[[-12  10  25  42]
 [ -5   1   7  23]]	7

[[ -2 -21 -14  30 -34 -32 -12]
 [-19 -32 -27  34 -25 -24   5]
 [-16   2  -5 -14  33  30  27]]	30

[[ 16  37  44  21]
 [  3 -18  -5 -14]]	-5

[[ -5 -24 -31 -26  10]
 [-10 -21 -33 -34  -5]
 [  8  25  31  26  -6]]	26

[-19  -9  15 -32   4]	-32

[[  5  -1  34  20]
 [-35  16  -6 -33]]	-6
---
Input: 196  221  141   35  203
Output: 141, 221

Input: 7  5  6  6  1  2  1
Output: 6, 7

Input: 47  48  79  50  47   3  54
Output: 50, 79

Input: 68  10  98  31  40
Output: 98, 98

Input:
 31   20   30   25   34
 18    1  -33   41  -45
 32   20   31   25   34
Output: -33, 41

Input: 10  92  69  79  59
Output: 69, 92
---
 0.11  -0.17  -0.01  -0.08  -0.19   0.19 out 0.11, 0.19

 1.09   1.37  -0.19   1.08   0.72
 1.15   1.13  -1.33   0.84   0.37
 1.35   1.23   0.41  -0.49   0.88
out 1.09, 0.88

-0.15   0.00   0.13   0.09 out -0.15, 0.09

 13.459   -7.869   10.279   -5.246   14.720   11.792   15.415
 -1.026    2.399    1.621  -13.807  -14.476    5.093   -7.603
-14.462   -5.492    0.272    3.336   12.539   16.621   -1.675
out 13.459, -1.675

 1.4  -0.7   0.5  -1.7 out 1.4, -1.7

 1.36  -1.02  -0.22  -0.48   0.46   1.72   1.40 out 1.36, 1.40
---
[[ -0.21   6.98   1.46  17.22]
 [  3.59 -11.21  -5.74  -2.17]] ==> 1.46

[  7.286  15.991   8.632  -9.448   1.770  -4.644 -11.597] ==> -4.644

[ 0.2  0.4  1.8  0.2 -0.5 -1.1] ==> -0.5

[  2.25   0.21 -13.96  11.58  -9.37] ==> 11.58

[[-123.137 -113.647  -98.937 -164.343 -183.520]
 [-145.732  -80.966 -133.852 -180.415  168.668]] ==> -164.343

[ 0.18 -0.03 -0.13 -0.04 -0.08  0.02] ==> -0.08

[ 132.78 -157.85   -0.25  -70.90] ==> -0.25

[-0.161 -0.058 -0.086 -0.066  0.107] ==> -0.066
---
196  185   87   56   78
 65  177  130   30  155
151  187   94   28   82
yields 185

41  44  46  49  52
61  70  88  78  20
50  82  92  41  55
yields 44

11  77  38   3
14  97  38   1
23  79  36  14
yields 77

242   14  239   68   78   15  175
 19  235   22  188  179  234   79
254    4  250  117  128    4  125
yields 14

8504  4544  4701  6861  8852  8477  2991
9697  5458  6311  5164  7779  8389  4149
4319  7436  7451  4714  3343  3952  8731
yields 4544

859  576  903  336  232
299  954  663  899  593
300  953  662  899  594
yields 576

8090  6249  7782  7442  3581  8126
6658  6697  7632  7167  3481  9437
2690  7783  5823  6083  9076  6877
yields 6249

-731  -389  -417   294   819
-729  -388  -415   293   818
-728  -388  -415   294   817
yields -389

 -86   117  -659   408   800   548   496
 -19   -91  -585   247   724   488   230
-556   561  -950   525   592   321   991
yields 117

 86  166   88  198  192  162   60
132  119  132  170  172  117   78
145  105  142  124  126  107  121
yields 166
---
[-124.19, 86.13, -37.72, 163.39, 42.28, -6.89, 55.01] -> -37.72
[1.753, -1.172, -1.790, 0.073] -> -1.790
[-0.18, 0.17, -0.02, 0.14, 0.15, 0.11] -> -0.02
[0.4, -1.9, -0.4, -0.3, -0.7, 1.7] -> -0.4
[-0.07, -0.11, 0.03, 0.16, -0.01, -0.02, -0.02] -> 0.03
[0.72, 1.41, -1.00, -1.80, 0.30] -> -1.00
[2.444, -13.253, 17.700, -8.325] -> 17.700
[0.16, -0.08, -0.17, -0.07] -> -0.17
---
[[ 12  28  18   8 -18  -2 -11]
 [ 12 -20  -7   9  -1  25 -32]] value -18

[[ 33 -20 -28  35  -1   7]
 [ 25  22   9 -29  28 -14]] value 35

[[ 36  -1 -11   3 -28  41]
 [ 34  43  -6  -4 -22  -9]] value 3

[[-16 -28  -8  11  -7 -23 -10]
 [ -4 -34  -5   2 -10 -11  -4]] value -7

[[ 20  21  23 -18 -21   0   0]
 [ 24  -4   5 -21  -4  43 -33]] value -21

[[-37 -15   7   1 -21  21  11]
 [-37 -17  10   3 -17  22  11]] value -21
---
[[ 37 -33 -10 -15  10  -7]
 [-19  26 -29  -3   8  36]
 [-24 -11  16  -4  12 -11]] yields -19

[[ -5  11  -1  -2 -21]
 [ -4  -8  10  11 -39]] yields -4

[[  0  -1   4   9  32]
 [ -1 -10 -17  17  15]] yields -1

[[  0 -18   3 -35]
 [  4 -20 -25  -3]
 [  0  -4 -34  -3]] yields 4

[[-34 -12   0  -4]
 [-23  -8   1   6]
 [ 15   7  -2   4]] yields -23

[[ 34  13   3  39   2  -2   9]
 [-36  -7  14  37 -29  22 -34]
 [-15  15 -11  -1   5 -12 -18]] yields -36
